The rows below fall into families. The same turns and mirrors carry the whole set onto itself and the rows of a family onto each other. For each named row, which other rows are in its family? Write them in the order they are listed.
These 18 rows form 3 families of 6 rows each.
nepe: [ -7   7  -5   1 -13 -25  18  -1]
menov: [-37  -7  10   8 -44  12  30 -17]
baduv: [-21 -12  10 -41  -6  -4  15  -6]
ziz: [-24  -7  24 -37 -14  16  12   0]
Zito: [-29  -5  15 -45 -17  -4  20 -11]
zesu: [-30   2  12   6 -32  24  40 -10]
Gemi: [-23   0   6  18  -5 -17  27   7]
Nago: [-31  13  -3   5 -37  19  25 -18]
nonug: [-27 -13  25 -31   1   4  14   1]
zala: [-10   2   9  10  -1 -19  24   2]
pem: [-32  -2  22 -35 -12  -8   1   3]
duted: [-45  -5   8  -1 -39  15  25 -26]
nugup: [-28  -2   1  16 -18 -25  11   2]
Rubu: [-20   6   9   6 -15 -25   7  13]
bube: [-32  -9  31 -35 -23  -5   9  -8]
num: [-36  -1  10  -4 -34  33  26  -8]
Fesiz: [-39   3  -7  -9 -31  21  31 -22]
noz: [-14  13  -8  14 -13 -12  13   1]

The rest of the family of nonug: nepe, zesu, nugup, bube, Fesiz
The rest of the family of Gemi: menov, baduv, Zito, zala, duted

The rows below fall into families. The same turns and mirrors carry the whole set onto itself and the rows of a family onto each other. For each named row, which other rows are in its family? Write them in the order they are listed.
These 32 rows form 4 families of 8 rows each.
gepim: [ 29 -31 -13 -16  13 -23  -4  15   2  11  -5  25 -22  15  17 -10  -8  11]
mamog: [ 39 -35 -46 -55  12  -3  20  16  28  37 -20  -7 -21  15  -2   6  -8  -3]
kob: [  5 -35 -48 -31   3  13  -8   4  27   5 -20  10 -15  25   4  29 -45  -1]
todur: [  7 -32 -49 -29  12  13 -10  -4  29  12 -25  10 -21  18  -3  23 -36  -9]
Gud: [ 12 -24 -16  -1 -15   0 -31   3  -9  10  -4   6  -4  19  -3  25 -22  30]
Rora: [ 35 -19 -12 -49   4 -24  -8  13  45  28  -8   5 -13  16  -3  27 -14  30]
Pagod: [ 23 -11 -10 -42   3 -21 -13   1  45  19  -8   2 -23  11   1  22 -14  31]
Bazo: [  5 -25 -20 -16 -11   1 -32   6   2   7  10   5  -7  18  -1  30 -21  37]
koli: [ 45 -36 -35 -52  13   4  22  14  25  40 -22 -11  -8   6  -4   2 -11   1]
Zad: [ 47 -24 -13 -24  -7 -16  -3  16  -7  41  -6 -10 -11   8  -9   2  14  28]
Tagig: [ 36 -31 -11  -8  22 -19   3  14  13  16 -14  23 -22  21  10  -6 -25  11]
Gor: [ 24 -41 -49 -19   3  21   8  13 -27  25 -14   0 -10  25   4   7 -16  -7]
dosof: [ 28 -47 -52 -15  -6  17   2  19 -25  28 -17  -2  -4  22  -6   8 -17  -4]
Kifev: [ 28 -17 -11 -42  -5 -25 -15   1  43  19 -13   7 -14  12 -10  27 -10  35]
kivog: [ 21 -29 -49 -41 -13  22  -7   5  20  39 -16 -18   2  18 -20  45 -17  15]
firu: [  9 -28 -55 -43   7   9  -7   6  31   8 -21  15 -17  31   3  27 -38   4]
gem: [ 19  -8 -17 -38   9 -24 -10   2  42  28  -4  -7 -17  15  -7  29 -18  31]
Tele: [ 20 -26 -45 -42 -26  10 -15  14  17  37 -22 -18  -5  14 -20  42  -7  22]
zagu: [  8 -27 -50 -28  20   2  -6   4  31   6 -14  13 -16  35   6  24 -35  -4]
bofe: [ 25 -31 -48 -42 -20  11 -11   9  11  46 -21 -18  -1  26 -22  38  -5  19]
nozit: [ 16 -40 -49  -6  -4  24  -2   7 -24  22 -13   4  -7  17   0   7 -11  -4]
zizo: [ 33 -50 -45 -14 -13  22  -2  20 -20  21 -19   6  -9  17   4   0 -14  -5]
Lini: [ 44 -33 -13 -28 -20  -3  -4  15 -10  43  -6  -6  -3  -2  -8  11  10  29]
Zadaz: [ 16 -28 -51 -44 -27  15 -16   9  11  33  -9 -24  -3   9 -14  35  -7  14]
vina: [ 45 -35 -42 -39  11  -3  21  14  21  43 -31   3 -14  15  -2   4  -3 -11]
Pubip: [  7 -23 -26  -1 -16  -6 -34   8  -3   8  -1  10 -17  25   0  28 -20  24]
Sis: [ 44 -28 -13 -24 -16 -16  -3  26  -6  37   2 -12  -4  14  -1   7   5  34]
bil: [ 28 -27 -14 -19  18 -14   3   5   4  -2  -6  24 -22  12  18  -4 -20  10]
Penum: [  7 -27 -18 -12 -17   6 -26   6  -8   6  -1  10  -2  25  -9  31 -28  28]
Repi: [ 42 -32  -5 -19  -9 -12   2   9 -15  37  -7  -9  -6   7  -8   8  12  27]
zode: [ 31 -33 -16 -14  23 -13   5   6   2  10  -4  18 -22  20  16 -11 -24   4]
Mav: [ 45 -31 -43 -49  14 -10  19   9  25  38 -27  -4 -22  14   4   4   3   1]

The rest of the family of gem: todur, koli, Tagig, zizo, Zadaz, Pubip, Sis
The rest of the family of vina: gepim, Rora, Bazo, kivog, zagu, nozit, Lini
The rest of the family of Gud: mamog, kob, Pagod, Zad, dosof, Tele, zode

The rows below fall into families. The same turns and mirrors carry the whole set onto itself and the rows of a family onto each other. For each named row, which other rows are in its family? Write them in the order they are listed.
These 32 rows form 4 families of 8 rows each.
zupu: [  6  11  -1  27 -19  15   3 -26  14   4]
repa: [ -5 -26 -24 -16   8  -7   1  10  -3  -9]
gofib: [ -7   8 -23  -3   2 -22 -19 -19   0  -6]
Dader: [ -4 -19 -24 -11  10  -5 -14  19  -7   5]
mel: [  0  11 -32  17  -3 -16 -22  -7  -2   6]
Reful: [  3 -11  18  12   3  21  18  10   8  13]
zik: [ -1 -25 -11  31  15 -12  14 -13  -3   7]
tob: [  8   6  -6 -13 -28   8 -14   7  11  -8]
fum: [ 15   2 -10  -9 -11 -10  15 -22 -21   3]
vunod: [ -3 -25  15  -2  -8  20  21  -3   3   4]
fizi: [ -1  17 -27  19  -6  -9 -21 -10  -3  -7]
vupil: [ -9   1  -2 -15 -28   4 -17  -2   7 -10]
bilot: [  1  13 -32  20  -6 -21  -8   3  -2  -4]
kita: [-14 -17 -12  18  -7   0 -10  11  33  11]
Tovap: [ 12   6   7  33 -20   3   0 -16  11   8]
bofib: [-19 -16  -6  23  -1  13 -16  12  22   6]
Nezam: [  4 -14 -24  22  19  -7  16 -17  -5  15]
zogi: [-10  12  11  -7 -19   8   1  -6   3 -20]
dod: [-17  -8 -12  30   1  11  -3  13  25  10]
mosod: [ -9 -22   3 -10  11  -1 -20  14  -7  -3]
Per: [  6  19  -9  20  -6   0  18 -23  15  11]
Bezip: [ -7   1   8  -9 -28   9 -17   8   7  -6]
mik: [ -8 -26 -16 -12   7 -11  -5  16 -13   5]
zikan: [  5 -16 -15  31  18   0  16  -7  -5  20]
Mit: [  7 -14 -16  16  25  -9  -2  -4   4  28]
tir: [  1   6   9  25 -20   7  13 -28   8   4]
vur: [ 14  -5  -4 -15  -9  -9   2 -22 -22  -1]
melal: [ -1 -31  12  -4  -3  11  19   0   6  16]
Kudig: [ -9   3 -15  17   6  19 -19   3  27  -2]
lel: [  7 -33  14  -2  -6  18   8  -8  10   4]
ludav: [  6  -7   9  -8  -1 -20  18 -12 -18  10]
Pato: [ 22  -3  -4  -1  -6  -3  10 -17 -25 -11]

The rest of the family of Dader: fizi, Nezam, dod, Bezip, tir, vur, melal
The rest of the family of mosod: gofib, Reful, zogi, Per, Mit, Kudig, ludav
The rest of the family of repa: zik, tob, bilot, kita, Tovap, lel, Pato

The rows below fall into families. The same turns and mirrors carry the whole set onto itself and the rows of a family onto each other. For each named row, which other rows are in its family? Write them in the order they are listed.
These 36 rows form 9 families of 4 rows each.
fofis: [-15   8  -5 -17  16  46   7 -17   5 -15 -21  -1  13  19   4  17   8 -16
  25  -7]
bosat: [ -9  -5  -7 -16  -3  -7  -4 -10  -2 -15 -20   1 -21 -34  19  11   2  29
   4  -8]
nel: [  2  -3  -4 -10 -43  23  11   4  11  -3   7  21  16 -13  17   2  19  35
  21  -8]
lodot: [ -3 -14  21  -9 -23  23   4 -17  12 -38 -37 -18  23  -1   0 -16  16   3
  19   5]
zame: [-13  -9  12   1 -31  22  15 -16  15 -40 -35 -17  14  -7 -12 -16   5   2
  26   4]
pora: [-24   8  -5  -9  12  36  -1 -15  10  -8 -33  -7   2  10  -3  10  -4 -27
  27   0]
vonuf: [ -1  16 -16  -2  12  42  14  -4   3  -2 -22   4  10  13  -8  13  10 -14
  15  -3]
Bato: [ -8  -3  19   4 -28  34   7 -19  18 -39 -35   0  12  10  -5  -5   8 -11
  29  -6]
kifoz: [ -5  12   7  -5  11  33   4 -19  -2  -2 -29   0   9  22   1   4  -8 -23
  28  -7]
kuzu: [  3  -5  -5 -36  -7   5  -3   8   3   1 -19  12 -28 -26  24  -1  -9  11
   8 -16]
Vukiz: [ -6  -6   6 -26   4   1  -3  17   5  -6 -16   4 -27 -35  19   5   2  19
  14 -14]
Ped: [-22  -1   2  -7 -25  13  25 -11  -7   7  15   0   4 -25  15   2  11  31
  10 -16]
zud: [ -6 -16  -1 -12 -47  21  18   4   4   4   7  20   0 -16   7  11   5  30
  19 -23]
futu: [-25  14  -2  -7  17  33   8 -11  -9   4 -28 -10   7  13  -1  19  -7 -11
  23  -6]
vutu: [-13   2  -8  -7  12  45   2 -10  12   8 -33  -8  15  14  -1   1  13 -11
  19   2]
teki: [ -6  -3  -1 -29  -3  -5  -7   7  10  -2 -15   1 -21 -22  29   8 -28  12
  20 -13]
kaze: [  2  -9   3 -14 -42   8  21  13  -4  -9   4  10   5 -18  23   0  12  38
  17 -12]
kamad: [ -4   2  -7 -13 -36  22  31  11  13  -5   6  20   9 -17   4   7  17  33
  19 -14]
gur: [-11   5  -7  -9  16  47  11  -4  -9 -10 -26  -3   6  17   0   9  -1 -17
  32   9]
bik: [-15 -13 -11   1 -35  16  16   8  -4  15   5   8  10  -5  14  11  14  32
  33 -18]
sib: [-13  23  -6  -9   3  29   5  -9  17 -19 -20   5  11  20   6  27   9 -10
  36  12]
kem: [-24   5  -8   0   9  33   4 -14 -12   2 -16  -8   2  19   9  20   3 -21
  29   2]
mipab: [-20 -17  16 -12 -33  12  13 -15   1 -36 -34 -14  10  14  -2   3   0 -16
  33   6]
roz: [ -9  -3   3  -4 -42  14  20   6  -4  10   7  14   2 -20   9   9   1  37
  23  -2]
mibeb: [ -6 -10 -10 -24   4  11  -9  11   2   1   0   9 -23 -25  32   9  -8  20
  18  -9]
Bub: [ -4 -11   6 -44  -1   9   1   5   4 -17 -22   4 -25 -28  28  -5  -3  18
  15   4]
Saru: [ -3  -9  -3 -12 -37  24   7   9   0  -5  -4  10   1 -29  12   8  11  48
  28 -17]
nifod: [  2  -8   2 -31   1  -2  -3   7   4  -6  -7   1 -28 -16  37  12 -10   3
  22 -14]
pibop: [ -4  -6   5  -1 -33  18   6 -22  13 -34 -35 -20  19  13  10 -14  -2 -10
  32  -3]
gira: [-15 -11  25  -7 -35  16   0 -14  13 -38 -28 -16  16   1   4  -4 -18 -12
  24  -4]
Femen: [ -6  -4  16  -4 -30  24  21 -18  11 -26 -36 -15  27  12 -12  -3   5  -6
  27   0]
Goze: [ -3   0  -3 -32  -7   7   5  10 -14   2  -6   1 -28 -30  28   2  -9  18
  28 -13]
bazi: [ -6 -11  -2 -31  -4  18   9  14  13 -17  -1   6 -28 -33  27  -3 -10  11
   9  -5]
veg: [ -2   5  21  -9 -16  12   7 -11  32 -25 -21 -24  24  10  10 -10   0  -9
  40   0]
zizat: [ -1  -6 -10  -6 -35   4  11  17  -6   5  -2  14  17 -10  14  16  -1  35
  16 -20]
Buvik: [-12 -14  18   2 -29  29   3  -3   7 -35 -39 -19  24   7   2 -11   0  -4
  35  -3]

The rest of the family of vutu: mipab, bazi, zizat
The rest of the family of Goze: Bato, kifoz, Saru
The rest of the family of mibeb: pora, kaze, Femen
The rest of the family of Buvik: kuzu, zud, gur
The rest of the family of Bub: vonuf, bik, gira
The rest of the family of teki: lodot, kamad, kem
The rest of the family of fofis: Vukiz, roz, pibop
The rest of the family of futu: nel, zame, nifod

The rows below fall into families. The same turns and mirrors carry the whole set onto itself and the rows of a family onto each other. For each named row, which other rows are in its family? Write them in the order they are listed.
These 18 rows form 3 families of 6 rows each.
rozip: [ -3 -27 -13   8 -16   1   7 -31   2  23  21   2  -5  14 -13 -25  -3]
Buref: [  9 -13  10 -10  -3 -21 -23  18  -4  -1  29   3  -2   2   3  15  14]
mol: [ -9  -4 -27   8  -1   6 -17 -30   1  -1  18   8 -12   7   4 -17  13]
resi: [ -1 -13   5  -1 -17 -31  -7  21  22   6   5  -3  17   6 -12   2   9]
rasav: [  5 -21 -22 -26  -3 -25   1 -34  20  13  16   0 -31   0  18 -10 -16]
zub: [  4  -1 -12 -28  -4  -4 -14 -42  10   3  21   9 -16   5  33   9   4]
Muvip: [  0 -12  -4 -10   9 -35   4   4  13  20   1  -3  24  20 -18  11  -9]
Falip: [ 21 -20   9 -21   8 -28 -20 -15  36   9  21  23  -1   1 -27   5 -31]
Nef: [ 16 -20 -19 -17  -1  21 -14 -44  13  -8   8   4  13  26   6   3   5]
dipe: [  6  -4 -27 -14  -4   4   2 -26  14  19   7  -2 -31 -12  16  -2   5]
rira: [ 23 -21  13 -10 -13 -22 -27   0  45  -5   7  10  18   7 -18   6 -13]
voza: [ -2 -16  -1  -7  13 -24 -23   5  19 -19   1   5  26  10 -14   4   2]
Ziku: [ -2  -7 -20   5  -7  20   3 -37  15  21  -2   3   5   6  -7  -9   4]
ran: [ 26 -26  10 -25 -23 -24 -12  19  27   0  23   4 -11  -5  -4  12   3]
sok: [ 16 -23  22 -32  -5 -13 -25  -9  24 -17  26  25  11  -3 -11  12  -4]
ril: [ 24 -30  -2 -20  -4 -16   1  17   1  15  33   2 -16   4 -19  10  -3]
tevem: [ 30  -7 -13 -16  -4  16 -14 -47  28  20   4   3  -6   8  14  13 -10]
zan: [ 31 -27 -13  -9  -3  -4 -10 -42  17  22   9 -10   7  34  10   5 -20]

The rest of the family of tevem: resi, dipe, rira, Ziku, ran
The rest of the family of sok: Buref, mol, zub, Nef, voza

The rows below fall into families. The same turns and mirrors carry the whole set onto itself and the rows of a family onto each other. For each named row, which other rows are in its family? Write them in the order they are listed.
These 30 rows form 5 families of 6 rows each.
fef: [ 11   3  27   2  -5 -23 -11  -8  -7   8   7  23]
Kod: [ -9  18   5   7   7   6   4   4 -19  12 -37 -21]
Sasob: [  6  24   9  24 -13 -41  14   0  -4   0 -12   1]
fif: [  5  13  16  27  -1 -33   8  -2  -5  18 -25   6]
podu: [  1   5 -14   3  18  23  13  22  -4  -4  -3 -15]
lal: [  4   0  -9  15  11 -38  17   2  17 -13  -6  -7]
Tume: [ -3   7  26  13   0 -27  10  -2  16   6  20   9]
Zodav: [  9  -2   3  -6   3 -29   2  -5  10 -26  12   6]
Fomo: [ -5   9   6  -8   7 -35  11   7  11 -26   6   1]
nolug: [ 10  12  21  17  -7 -31   0   5   1  18  17  13]
Pok: [  9  -7  15  12  12 -25  -2   5  14  19  17  12]
sor: [ -5  20  28  23  -9 -32  15  -6   4   7  -7   7]
denu: [ -6 -11   6  -1   8  28  -2  17  -7   8   9  -9]
Nog: [ -1   7  -1  20   7  12   9   0 -38  10 -24   1]
fano: [  5   3 -18  -3   9   8   6   0 -19 -24 -19 -13]
Somav: [  0  17  -5  13   7  22  13  18 -20   7 -25 -12]
tamab: [ -4   0  15  -4  16  16 -10  10  -7  27   3  -9]
Kader: [ -6  25  22   5  -7 -36   8   1 -11  -5 -23   8]
sibog: [-10  -1 -10   3   5  19  12  14  -8 -15 -17 -23]
boza: [ 11 -10  -2  -9  15  19 -10   5 -14  -1  12   2]
simip: [  6  15  11   9 -10 -34   6 -11 -11 -15 -24   7]
sem: [ -2  -5 -22   9  20   8  17   5 -18 -19  -7 -11]
puba: [  3 -12  -1   7  19  19   0   7 -21  11  14   6]
lovof: [  8   9  -1  11  -1 -37  12   6  15 -12  18  -3]
buz: [  8   8   6   6   0  15  -7  -2 -35  10 -24   3]
fiba: [  4   7   3   7  15  29   3  21 -14  19  -1  -4]
tuzod: [ -1   9  32  -5   2 -26  -5   7  -1   9  15  19]
gupaf: [ -7  14  12  17  -2 -35  22  -3  18 -14   3  -2]
bobo: [ -8   0 -12  -8  22   7   7  10   5 -10  -5 -29]
Mepez: [ -8   5  11  12  -4  23   3  10 -25  13 -24 -10]

The rest of the family of fano: fef, Zodav, boza, simip, buz
The rest of the family of nolug: Sasob, denu, sibog, lovof, Mepez
The rest of the family of sor: podu, Tume, Somav, fiba, gupaf

